In the data rows, the value 500 means zero.
Some points:
576 320 620 628 389 536 546 680 554 432 653 531 460 555 586 387 468 472 656 397 519 532 445 446 383 542 662 602 426 389 305 525
343 590 646 494 254 517 465 386 526 638 583 535 610 586 705 238 615 428 491 482 131 441 549 510 578 497 577 659 283 456 584 422
554 482 405 339 481 354 457 548 355 391 257 388 226 556 499 468 535 726 613 761 571 778 492 287 532 271 497 492 378 487 442 613
591 463 307 416 370 420 559 546 326 256 648 357 669 455 512 321 604 760 414 472 319 389 649 568 518 569 415 353 493 645 670 511
273 534 551 539 616 550 325 267 528 610 317 506 585 507 696 270 479 697 665 474 610 674 432 734 223 733 448 452 295 422 749 416
440 290 648 510 329 505 548 422 288 399 260 578 484 409 392 671 628 251 467 434 527 626 375 442 566 556 516 483 607 535 469 429
615 619 356 331 499 411 424 467 509 420 284 505 590 354 471 636 522 464 273 295 552 463 386 417 699 728 336 636 617 308 549 442
413 395 449 395 260 581 386 634 470 594 376 486 324 685 536 522 268 471 359 614 514 597 436 338 439 638 346 581 442 662 599 576
701 545 483 311 411 473 516 433 592 490 422 472 322 463 311 484 538 387 468 424 587 452 261 588 664 578 719 592 404 423 522 350
488 542 414 401 565 485 651 546 513 504 527 531 389 485 522 675 400 155 589 509 504 318 562 590 491 275 413 310 453 435 395 293
623 377 568 476 688 428 495 319 685 369 574 447 601 624 677 505 286 500 427 412 646 400 552 437 578 628 380 424 504 714 510 635
528 426 545 399 546 390 471 555 532 482 440 844 498 490 336 493 571 559 561 489 343 527 695 264 356 595 375 648 357 425 351 365
520 648 433 474 405 719 561 585 509 605 544 539 575 610 574 525 377 506 446 618 381 710 473 588 552 356 738 469 521 461 449 408
481 656 271 688 604 465 465 393 518 568 560 618 516 345 376 513 562 533 772 512 612 462 405 416 533 507 451 449 490 646 470 638
558 584 602 465 429 616 289 448 502 403 339 648 333 541 661 371 574 479 406 604 653 705 466 722 404 376 409 547 307 622 396 333
461 583 307 646 502 410 548 372 401 548 566 393 526 433 474 426 718 590 711 552 474 419 325 578 415 658 491 525 499 648 514 700
556 470 436 576 529 502 508 612 502 533 624 624 524 679 648 618 378 741 452 592 453 805 498 670 464 569 565 452 743 429 554 441
548 479 453 583 541 493 551 607 467 550 628 611 514 690 656 627 352 770 421 588 436 762 468 670 484 570 558 472 730 432 542 420
507 308 700 553 448 399 511 514 658 477 519 507 540 638 418 369 349 571 647 466 646 289 344 360 447 624 550 526 455 689 459 679
579 441 448 492 454 581 459 597 489 465 492 527 182 622 497 413 468 363 380 635 438 669 421 567 469 414 674 578 470 682 553 402
507 383 451 270 576 531 563 407 552 422 582 677 410 581 539 492 354 445 412 439 456 540 765 406 435 531 378 591 380 423 384 365
453 463 605 610 632 634 452 342 480 495 399 322 486 526 518 276 636 554 327 836 438 466 586 521 466 529 441 289 483 215 451 431
432 347 399 732 540 735 352 443 470 409 550 553 428 770 643 789 830 618 455 730 581 266 555 303 564 464 372 613 382 326 724 436
453 378 643 514 566 290 387 235 253 626 655 427 641 365 313 632 507 594 500 414 461 691 347 344 331 271 333 451 517 565 424 412
449 615 509 616 611 431 569 450 453 581 619 693 390 425 337 507 564 398 738 489 591 308 423 508 491 577 613 438 569 623 372 408
598 452 676 435 559 505 356 588 325 413 395 513 440 364 459 362 540 418 368 696 750 598 494 994 601 415 359 657 377 683 397 403
552 630 572 392 546 423 580 803 436 575 701 620 535 289 411 425 723 373 609 619 785 482 349 425 312 392 403 458 543 465 664 142
618 535 581 330 558 405 748 464 469 435 375 828 697 715 383 489 737 609 441 497 482 632 411 588 599 476 412 530 634 408 424 560
200 642 493 795 338 420 574 509 443 445 494 334 635 452 432 645 609 628 471 444 489 352 688 583 332 474 647 538 433 378 594 621
680 381 566 628 644 791 465 580 705 600 439 296 329 597 291 508 746 744 416 416 291 551 559 403 607 592 251 370 540 538 318 323
377 510 470 508 265 415 320 524 713 805 515 526 691 664 723 337 694 343 398 355 450 515 685 533 741 400 559 576 347 488 375 518
561 324 477 503 441 493 375 580 597 434 521 494 452 690 589 443 324 399 396 648 533 540 344 385 422 490 445 523 366 705 487 537
536 450 531 369 620 388 711 497 481 394 410 355 584 554 541 546 504 318 404 492 287 313 687 662 361 451 402 498 553 390 609 370
577 491 248 418 457 448 457 584 446 248 647 561 640 363 404 345 446 757 480 408 424 412 724 416 628 388 389 265 515 647 628 438
577 742 591 408 443 786 335 598 328 611 395 443 582 521 535 588 466 503 679 466 516 534 578 612 439 374 573 590 422 791 167 152
327 258 739 421 389 597 532 344 487 515 397 527 502 238 453 705 615 378 513 492 408 546 560 453 528 499 623 447 791 533 559 425
770 542 732 618 503 396 508 568 598 512 516 527 268 494 568 588 598 740 623 357 397 730 684 477 508 755 580 517 479 578 524 454
222 340 627 461 700 484 276 716 415 298 639 383 526 609 479 466 541 472 526 516 447 456 456 526 813 382 354 343 370 329 647 647
351 661 576 312 379 560 604 472 590 542 496 520 336 294 541 569 676 401 459 495 458 418 436 439 532 464 458 485 755 565 461 543
507 380 449 262 573 538 556 403 561 424 582 682 405 578 537 501 353 447 423 445 466 545 779 415 432 539 381 584 376 419 384 374
608 401 605 505 704 319 478 642 669 429 269 479 677 571 595 606 501 463 543 446 470 313 507 356 504 371 251 327 419 652 540 563
564 664 588 630 608 453 570 491 393 445 342 596 554 407 482 547 572 503 380 312 508 511 582 405 622 720 423 610 751 543 576 635
521 420 425 623 336 679 425 419 688 567 553 545 537 354 343 520 139 657 633 353 569 390 581 575 393 278 478 461 439 400 593 517
320 617 423 543 476 338 342 681 590 490 527 504 467 601 329 548 468 440 417 489 560 555 475 647 422 597 821 595 487 561 730 709
561 601 300 629 456 429 609 457 525 518 589 187 589 405 616 666 455 374 700 550 434 440 507 680 382 476 371 355 498 421 594 555
437 683 483 596 404 508 610 560 319 546 470 518 328 453 570 559 598 385 548 331 615 436 339 500 613 668 455 456 660 564 395 571
362 225 426 600 522 494 522 167 515 438 592 471 534 332 390 648 242 509 662 468 613 581 520 489 506 483 603 426 560 543 544 449
321 635 564 300 363 560 595 480 590 541 504 522 301 308 521 578 689 434 470 492 448 406 447 443 508 468 493 490 744 570 451 540
588 350 597 621 592 385 510 660 629 329 582 526 509 506 696 452 516 690 566 312 484 530 510 391 401 565 515 563 506 456 328 513
470 703 414 446 556 480 489 418 309 522 349 250 748 388 555 452 516 666 627 786 347 553 657 309 457 437 592 517 395 419 436 595
430 506 447 606 520 746 315 701 645 310 630 416 425 595 408 547 404 458 406 526 347 608 314 446 428 466 523 454 343 434 603 548
610 476 417 257 374 579 617 456 500 597 502 644 640 622 386 546 554 468 584 440 623 560 275 670 658 574 637 499 484 157 442 426
554 375 500 434 568 560 645 608 585 334 486 445 477 566 605 480 405 197 471 417 517 405 511 577 493 207 549 438 470 404 446 449
614 349 596 640 590 362 483 655 618 325 592 536 525 487 694 462 515 666 561 345 452 535 512 394 399 576 525 567 509 462 312 512
379 510 588 461 653 667 341 687 488 259 513 392 468 611 431 611 513 559 603 536 455 567 464 299 478 443 508 263 315 255 476 571
435 553 576 588 433 609 623 560 346 534 392 583 426 481 408 414 520 388 530 348 564 485 500 453 562 628 635 615 657 489 533 611
583 438 586 344 625 405 587 402 564 526 386 355 669 630 566 634 429 376 483 557 393 331 713 535 409 602 249 395 414 590 697 509
618 395 556 543 509 546 623 414 626 255 683 474 504 547 536 368 314 263 429 423 642 469 443 564 496 444 668 583 572 464 404 529
449 524 236 406 400 410 648 494 502 449 489 230 471 477 588 608 512 395 579 575 385 380 421 665 349 343 307 425 405 432 515 536
635 346 457 449 525 216 300 489 218 840 421 497 482 552 569 589 600 640 345 440 740 341 492 505 270 525 701 295 622 421 540 753
518 652 563 611 669 442 426 351 338 729 767 455 631 440 326 401 446 636 583 337 515 605 510 363 356 365 435 553 557 515 514 617
471 450 357 518 424 529 627 267 512 423 626 333 568 500 394 318 395 511 543 563 487 501 515 603 349 617 601 721 524 483 625 696
370 437 263 556 472 568 546 553 576 765 422 325 576 555 523 521 494 440 254 444 456 686 649 480 487 343 655 594 248 678 620 459
490 561 586 596 423 619 593 556 375 532 404 594 465 460 392 432 524 354 541 376 566 519 519 457 557 641 613 624 670 474 543 634
808 474 596 467 518 630 503 681 340 625 658 406 612 198 629 526 399 536 347 317 320 392 319 513 458 370 572 576 202 523 530 721
487 487 618 628 644 636 439 324 492 483 406 322 531 509 514 294 635 517 320 853 440 495 585 517 481 542 433 290 480 215 462 426
499 424 444 377 602 401 505 441 519 538 379 654 576 788 521 544 380 672 333 678 526 531 356 545 583 530 356 409 618 746 609 575
440 619 218 541 524 475 574 272 591 469 704 488 400 401 473 530 292 506 627 493 680 464 437 488 527 466 420 465 482 569 440 585
469 558 572 582 420 628 587 552 379 522 399 585 449 476 387 415 538 363 551 347 574 518 515 450 555 631 627 604 670 476 552 621
485 656 269 706 616 453 470 388 503 564 569 613 519 345 384 511 564 524 762 516 603 463 399 413 542 501 449 455 494 654 468 632
513 506 363 301 728 336 442 388 581 498 426 664 582 364 300 535 474 560 450 382 520 246 439 432 610 638 508 605 516 372 483 270
522 615 652 512 450 417 312 554 560 527 450 417 365 654 732 511 485 515 613 637 391 424 738 380 780 239 546 712 646 296 565 337
482 565 643 700 571 289 538 544 499 605 694 589 369 087 516 401 416 500 535 664 631 408 521 802 717 654 444 423 337 370 398 548
494 672 523 418 388 562 562 455 601 664 405 511 705 678 430 517 176 618 396 750 466 487 329 517 621 422 602 432 563 691 537 541
450 557 576 583 425 625 607 555 359 538 400 589 421 490 402 417 531 384 532 333 569 491 511 457 560 632 624 610 656 477 549 617
448 547 314 531 396 484 403 681 626 714 475 330 595 557 529 454 448 394 266 572 509 517 600 564 506 411 763 597 525 588 305 434
389 673 580 336 359 557 577 456 606 528 506 527 359 289 519 591 687 373 453 510 454 443 441 432 526 476 458 484 755 558 471 538
There is one direction along which these points spread out most. Take the direction at right angles to it along which they spread out most. Then take the direction at right angles to both along which they spread out most. Go by this last direction. How many in every 100 of the points above lie lower along it than each point below? Answers are rounded to whole numbers. More than half of the points above lie lower than the first one.
558 584 602 465 429 616 289 448 502 403 339 648 333 541 661 371 574 479 406 604 653 705 466 722 404 376 409 547 307 622 396 333 -> 68
536 450 531 369 620 388 711 497 481 394 410 355 584 554 541 546 504 318 404 492 287 313 687 662 361 451 402 498 553 390 609 370 -> 9
507 383 451 270 576 531 563 407 552 422 582 677 410 581 539 492 354 445 412 439 456 540 765 406 435 531 378 591 380 423 384 365 -> 10
440 290 648 510 329 505 548 422 288 399 260 578 484 409 392 671 628 251 467 434 527 626 375 442 566 556 516 483 607 535 469 429 -> 16
469 558 572 582 420 628 587 552 379 522 399 585 449 476 387 415 538 363 551 347 574 518 515 450 555 631 627 604 670 476 552 621 -> 56
528 426 545 399 546 390 471 555 532 482 440 844 498 490 336 493 571 559 561 489 343 527 695 264 356 595 375 648 357 425 351 365 -> 1
588 350 597 621 592 385 510 660 629 329 582 526 509 506 696 452 516 690 566 312 484 530 510 391 401 565 515 563 506 456 328 513 -> 19
453 463 605 610 632 634 452 342 480 495 399 322 486 526 518 276 636 554 327 836 438 466 586 521 466 529 441 289 483 215 451 431 -> 36
564 664 588 630 608 453 570 491 393 445 342 596 554 407 482 547 572 503 380 312 508 511 582 405 622 720 423 610 751 543 576 635 -> 13
437 683 483 596 404 508 610 560 319 546 470 518 328 453 570 559 598 385 548 331 615 436 339 500 613 668 455 456 660 564 395 571 -> 44
482 565 643 700 571 289 538 544 499 605 694 589 369 087 516 401 416 500 535 664 631 408 521 802 717 654 444 423 337 370 398 548 -> 51
623 377 568 476 688 428 495 319 685 369 574 447 601 624 677 505 286 500 427 412 646 400 552 437 578 628 380 424 504 714 510 635 -> 21
